In the data rows, 128 means zero.
Some points:
[213 134 105 124 117 101 122 111 155 141 125  98 101 148 137 133 174 128
 177 154  86 158 121 123 121 126 112  92 119  57  61 124 143 152 136  98
  94  96 142  92 190 130 187 149 127  80 143 152  99 130  82 102  71 141]
[135 109 117 130 110  98 162 155 155 146 133 128 202  86 135 115 132 172
 114 125 139 130 151 191 130 180  88 109 167  92 130 102 152 101 112 168
 124 115 184 155  85  76 189 145 100 106 151  70 136  93 147 134 135  58]
[127 156 137 108 177 129 111  79  88 137 169  84 152 103 150 111 107  50
  56 140 128 104 147 106 118 111  99 168 132  59 118 143 134 137 192 114
 158 113 166 157 103 200 119 172 115 136 168 104 130 105 134  99 122 154]
[ 59 107 123 175  26 126 143 153 108 113 131 133  94 177 117  50 125  86
  95 158  91 116 145 118 131 123 137 119  90 112 188 109 107 152 175 150
 145 143 132 120 158 109 144 103  90 101 175 117 143 151 153 117  95 144]
[119 180 118 177 119 132 113 155  90 160 120 175 100  95 179  67 138 150
 176 111 123 103 121 158 121  99 155 167  95 110  88 140 127 137  59 127
  79 140 156 166  95 146 128 120 148 109 133 121 159  78 178  76 150 118]
[141 172 184 142 182 178 155 142 111 123 188  96 127 164 170 128 174 150
 139  83  92 112 137 172 111 175 119 128 136 140 130  99 151 186 116 121
 161 164  44 118 138 136 145  60  95 137 137  92 159 137 128 155 128 122]
[154  98  75 109 172 115 163 102  99 191 105 163 112 186  89 132 123 204
  85 120 149  42 132 161 135 172 119 139 105 150 124 152 147 131 141  62
 157 107 147  60 159 106 130 112 129 131 131 144 105 129 169 106 104 141]
[ 98 113 148 162 164 179 132 109 178 104  61  96  81  86 127 199  76 137
 108 131  97 130 107 177 131 165 100 184 139  91 169 120 105 156  85 139
  87 156 171 102  88 119 141  86 172 127 120 148 154 140  98  90 111 188]
[124 104 146 104 111 101 132 142 163 127 190 135 103 113  99 140 133 179
  78 114  91 166 147 131 115  65 153  95 122  70 123 212 115  89  35 123
 157 193 133 137 146 164  99  79 121 154 153  90 163 164 104 123 127  88]
[196 115 147 148 109 111 154 120 143 141 123  92  74 121 123  85 119 144
 156 137 148 140 129  98 190 127  97 211 137 164 125 171 150 107 128 210
 185 150 107 146 109 153 151 152 174 175 168 131 113 134 125 158 115  98]
[126 157  88 123 126 163 167  58 149 120 157 125 113 151 118 134 125 119
 115 209 190 161 148 137 148 106 172  91 133  85  81  81 115 127 122 148
 148 128 111  97 106 101 108 112 162 179 115 167 184  59 146 147 112 103]
[146 174 196 129 121  92 192  78 136  81  95 132 140 166 163 118 137  99
 151 125 116  85 160 158 112  76 169 143 149 166 133 160 113 103 137 102
 146 176 177 122 113 105 115 153 109  67 140 165 177 156  86 140 142  97]
[132  46 170 171 182 100 154 150 110 190  92 147 146 110 127 131 185 116
 143 122 103 150 148  58  73 131 142 122 140 123 100 116 118  84 144 143
 184  72 164 125 102 103 123  99 107 152  90 158 142 123 157 122 108 218]
[ 94 167 132  62 116  48 118 107 158 137 175 123  64 131 163 166 162 107
 134 136 128 151 147 128 143 146  91 124 120 172 143 139  94 122 114 136
 116  38 100 115  90  85  98 121 125 117 125 111 123 138 144  67 183 126]
[109 103 158 100  97 165 117 136 127 126 142 138 123  35  62 169 130  98
 201 143 133  75 228 139 116 135 112 210 145 112 124 143 105 133 150 139
 110 115 129  98 206 130  97  93 151 143 136 115 108  78  93 140 145  93]
[122 136  97  98 193 126 148 170 120  88 166 124 146 155  58 127  81  93
 161  71 100 116  74  98 169 128 182 118 150 158  93 102 144 120 140 170
 145 139 159 108 133  73 135 122 119 124 144  76 124 125 108  59 105 123]
[153  88 158 130 123  86 153 143 150 137 165 184 165 118 178 125  92  87
 119  89 181 184  90 172  85  85 124 144 147 125 181 114 184 162 154 118
 104 117 115 109 159 116  71 106 193 124 154 136 126 151 124 144 112 130]
[118 173 161 126  86 146 116 129 123 145 166 124 133  71 113 133  53 176
 111 137 147 178 113 145 107 153 180 167 140 142  55 138 180 128 173 136
 123 103 161 146 143 129 165  74  48 101  84 176  87 151 132 145 175 194]
[106 147 146 174 134 187 133 175 118 159 143 123 127 193  97 167 107 121
 124 135 173 125 126 121 132  65  81 145 160 120 138 147 104 166  91 119
 146  71 101 107 111 100 164 164  83  90 117 167 109 158 127 106 135  65]
[ 85 103 147 105 118 121 121 131  96 111 103 114 124 235 155 194 126 114
 164 137  93 151 132 179 151  75  94 130  97 135 139  78 175  67 129 130
 112 140 185 139 147 183 172  99 144 164 133  96  77 113 140 158 156 123]
[136  76  78 154 121  87  80 137  34 108 161  63 144 146 188 164 103 141
 125 153 168 108 147  78 132 144 137 119 156 140 122 149 130 132 105 147
  44 145 145 119 144  99 114 117 107 145 126 168 185 133 117 155 119 125]
[156 134  64 129 159 134 163 164  88 177 119 100 133  83  99 114 133 128
 104 170 143 209 160 127  96 117 157 159  78 186 150  92 126 127 161  96
 118 172 124 113  93 165 133 111 182  75 118  82 144 162 104 104 166  82]
[ 72 122 133 136 135  89  97 183 145 127 127 140  68 158 122 100 159 102
 119 125 157 139 117 159  89 194 140 149 195 127  85 125 121 122 155  84
 126 200 125  51  88 152 133 189 131 171 126 151 113 118 113 145 142 128]
[172 113 154 152 108 127  96 134 123 138  98 157 150 114 124 110 113 104
  76 198  97  98 116 170 151 129 122 109 134 135 119 158 161 131 153 154
 129 131  82 115 172  82 169 119 148 165  71  99 162 130  78  60 226 162]
[121 140  63 153  65 127 131 132 211 111 113  94 178 158  94 147 142 133
 133  59 136  93 158  68 112 115 144 136 148 113 126 129 197 104 142  96
 105 109  72 139  77 149 144 118 162 148 143 117 148 139 148  99 160 180]
[138 137 116 135 131 167 132 140 147 166 164 109 142 102 114  97  99  60
 149 117  80 138 109 131 164 140  88  86 116 158 158 190 146  57 122 122
  93 132 127  40 103 145 100 118 141  61  74 152 141  79 152 184 119 137]
[ 87 106  17 172 138 145 137 110 166 144 123 128  99  87 204 182 140 115
 114 126  73  79 105 144 138 125 158 100 182 171 106 117 107 152 144 128
 184  76 135 178 176 181 124 151 121 121 121 131 125 149 131 165 135  79]
[101 111 104  78 167 129 124 110 102 122 120 172  91 171  94  84 174 125
 121  89 169 125 145 107 155 144 121 133 145  88 177 105 162 134 136 169
 118 119 113 188 144 155 181 124 146  84  35 159 149 169 103 148 139 151]
[162 157 163 101 113  99 102 123 127 156  88 104 105  91 142 164  89 128
 180 107 179 120  94 142 119 117 185 104 135 108 194 135  83 140 165 150
 128 130 120  92 145 190 195 147  97 164  93  99 159 112 170  99 120 118]
[170  80 160 186 111 130  90  73 124  76 180 164 115 141  76 152 120 140
 129  84 153 161 146 126 122 144  90  76 110 189 115 117  86 153 134 107
 157 147 149 158 128 161 152 152 141 116 130 126 144  71 145  95 120 135]
[140  98 166 148 133 130  84  40 118 129  99 133  89 140  97 147 158  96
 118 152 111 102  56  87  98 116 136 153 123 108 100 121 143 103 108 119
  82 132  92 152  92  98  96 115 118 110 131  48 111 146 148 197 108  30]
[117 211 133 134 135 130  73  93 119 162 117 155 153 112 118 101 101 149
 155 130 130  95 159  91  88 150  85  41 150 158 127  97 119 120 127 175
 137 131 159  99 128 161 120  99 156 158 160 134 114 220 101 128 114 121]
[155  90 131 124 118 202 131 105 135 108 120 116 141 145 135 109 162  97
 113  76 160 136 154 174 134 166 171  95 105 127 109 175 103 151 152 169
  64 125 160 139 119 119  92 117 143 175 133 159  50 175 143 101 177  99]
[123 101 140 115  74 131 185  97  72 151  88 138 133  63 143 122 124 139
  86  44 109 149 123 121 158 109  97 106 136 134 113  81 128 128 130 117
  96 130  75 122 114 148  82 134  84 149  93 142  87 116 106  78  84 107]
[137 144 188 104  84 170  67 139 108  85 147  93 148 139 132  66 140 189
  99 130 116 154 101 128 153 156 168 152 157 148 195 110 143  98 102  71
 126  35 171  78 124 140  90 129 187 120 119 110 141 124 104  99 111 110]
[137 144 105  87 109 154 116 160 123  80 117 154 134 100 170 150 168 197
 106 116  96 120  83  59  90  92 107 117  63 135 132 133 141 165 215 166
 139 150 135  81  77 109 153 134 133 131 142 177 136  88 110 159 143 116]
[124 100 133 107 126 131 164 140 110 138 157 158 125 133  77 136  86 149
 209 185  82 121  98 134 150 153 107  85 129  89 143 148 120 155 196  63
 121 116 119 220  61 119 102 151 136 162 133 144 165 166 113 148 135 127]
[128 208  81 161 166 107 115 150  93  68  91 171 125  86 105 139 145  87
 113 100 128 181 124 121 149 151 103 143 104 125 147 153 123 100 115  70
 121  92 123 161 189 103 167 106  98 182 167 156 133 129 140 171 125 108]
[145 164 134 130 110 122 138 191 129 103 118  80  94  89 112 159 154 112
 108 170 163  90 105 152 102 155 100  70 116 130 131 105 161  85 111 142
 162 178 113 207 156 111  59 139 126 103 118 170  95 116 135 109 105 136]
[171 146 130 120 123 138 104 175 117 170 131 151 133 138 130 152 135 125
 108  98 133 122 162 172 159 101 165 132  75 146 117 105 146 147  82 161
 127  78 125 128  82 114  94 224  91 133 159  98 154 159 101 214  89 219]
[100 181 147 165 156 105 137 111 128 115 156 110 153 119 119 139 125 177
 120 116  99 145 154 109 155 102 146 128 132  94 148 124  78 128 161 132
 110 176 115 134 164  57 122 197 195 144  85  95  49 141 172 162 127 157]
[ 96 156  94  99 112 157 112 125 154 163  83 129 130 194 148 112 130 136
 127  97 156 152 116 123  79 104 117 130 144 155 122 196 103 141 149 105
 145 128 126 202 145  93 102 110 127 126 120  52 131  53  86 147  79 156]
[179  95 107  88 133 153  71 141 197 133 160 161 154 118 177  96 111  96
 133 169 122 120 147  93 150 124 143 171 129 164 143  73 110 119  89  78
 156 180 137 158  97 101 172 109 100 155  86 143  83 155 144 114  76 134]
[ 87 102 182 124 152 183 174 146 178 138 117 153 135 114 168 139 147 148
 142 167 202 122 117  58 183 156 113 110 100 143  95 112 118  95 142  98
  91 146 109 107 198 144 127 155  94 106 164  92 144 155 156 109 135 187]
[107 100  91 132 224 106  79 106 177 105 109 105 152 146 119  75 137 189
 144 153 117 136 120 165 130  64 134 129 119 139 169 105 113 116 160 157
 108 131 104 149 134 141  73 155  57  93 179 167 123  85 120 123 135 127]
[134 109 124  87  95 122 157  86 108 158 120  98 142 129 108 111 134 105
 133 113 103 117  66  84  96 135 113 151 136 111 157  94  82 155   8 127
 154 167 142 146 182 108 128 161 140 128 164 162 131 102 128 166 235 137]
[137 144 141 115 115  71 117 164 134  96  94 164 209 218 140 148  95 132
 117 152  97 135 126 125 132 179 125 183  92  97  85 134  77 133 114 168
 145 109  71 136 124 202  68 117 135  93 114 162 128 118 159 127 107  94]
[ 59  94 112 111 148  91 164 120  99  39  80 111 143  65 128 103 118 114
 155 170 154 105 135 127 121 119 143  75 113 142 118 171 152 193  33 122
 177 106  89 116 107 136 169 125 132 109 121 109  80 120 141 150  83 158]
Along one direction, these points spread out more than along any other. Take the direction at right angles to it along which they spread out most. Go by this last direction. For each point below, how far along it does it lie, from 0 to 99? The average is 50, and the first point in the table lies past the average. One standard deviation of the points above along it is 16.
[162 157 163 101 113  99 102 123 127 156  88 104 105  91 142 164  89 128
 180 107 179 120  94 142 119 117 185 104 135 108 194 135  83 140 165 150
 128 130 120  92 145 190 195 147  97 164  93  99 159 112 170  99 120 118] ~ 40
[135 109 117 130 110  98 162 155 155 146 133 128 202  86 135 115 132 172
 114 125 139 130 151 191 130 180  88 109 167  92 130 102 152 101 112 168
 124 115 184 155  85  76 189 145 100 106 151  70 136  93 147 134 135  58] ~ 44
[106 147 146 174 134 187 133 175 118 159 143 123 127 193  97 167 107 121
 124 135 173 125 126 121 132  65  81 145 160 120 138 147 104 166  91 119
 146  71 101 107 111 100 164 164  83  90 117 167 109 158 127 106 135  65] ~ 56
[ 98 113 148 162 164 179 132 109 178 104  61  96  81  86 127 199  76 137
 108 131  97 130 107 177 131 165 100 184 139  91 169 120 105 156  85 139
  87 156 171 102  88 119 141  86 172 127 120 148 154 140  98  90 111 188] ~ 26
[213 134 105 124 117 101 122 111 155 141 125  98 101 148 137 133 174 128
 177 154  86 158 121 123 121 126 112  92 119  57  61 124 143 152 136  98
  94  96 142  92 190 130 187 149 127  80 143 152  99 130  82 102  71 141] ~ 64
[127 156 137 108 177 129 111  79  88 137 169  84 152 103 150 111 107  50
  56 140 128 104 147 106 118 111  99 168 132  59 118 143 134 137 192 114
 158 113 166 157 103 200 119 172 115 136 168 104 130 105 134  99 122 154] ~ 54
[100 181 147 165 156 105 137 111 128 115 156 110 153 119 119 139 125 177
 120 116  99 145 154 109 155 102 146 128 132  94 148 124  78 128 161 132
 110 176 115 134 164  57 122 197 195 144  85  95  49 141 172 162 127 157] ~ 49
[ 85 103 147 105 118 121 121 131  96 111 103 114 124 235 155 194 126 114
 164 137  93 151 132 179 151  75  94 130  97 135 139  78 175  67 129 130
 112 140 185 139 147 183 172  99 144 164 133  96  77 113 140 158 156 123] ~ 44
[140  98 166 148 133 130  84  40 118 129  99 133  89 140  97 147 158  96
 118 152 111 102  56  87  98 116 136 153 123 108 100 121 143 103 108 119
  82 132  92 152  92  98  96 115 118 110 131  48 111 146 148 197 108  30] ~ 36
[ 94 167 132  62 116  48 118 107 158 137 175 123  64 131 163 166 162 107
 134 136 128 151 147 128 143 146  91 124 120 172 143 139  94 122 114 136
 116  38 100 115  90  85  98 121 125 117 125 111 123 138 144  67 183 126] ~ 44
[122 136  97  98 193 126 148 170 120  88 166 124 146 155  58 127  81  93
 161  71 100 116  74  98 169 128 182 118 150 158  93 102 144 120 140 170
 145 139 159 108 133  73 135 122 119 124 144  76 124 125 108  59 105 123] ~ 59
[171 146 130 120 123 138 104 175 117 170 131 151 133 138 130 152 135 125
 108  98 133 122 162 172 159 101 165 132  75 146 117 105 146 147  82 161
 127  78 125 128  82 114  94 224  91 133 159  98 154 159 101 214  89 219] ~ 75
[137 144 188 104  84 170  67 139 108  85 147  93 148 139 132  66 140 189
  99 130 116 154 101 128 153 156 168 152 157 148 195 110 143  98 102  71
 126  35 171  78 124 140  90 129 187 120 119 110 141 124 104  99 111 110] ~ 20
[124 100 133 107 126 131 164 140 110 138 157 158 125 133  77 136  86 149
 209 185  82 121  98 134 150 153 107  85 129  89 143 148 120 155 196  63
 121 116 119 220  61 119 102 151 136 162 133 144 165 166 113 148 135 127] ~ 61
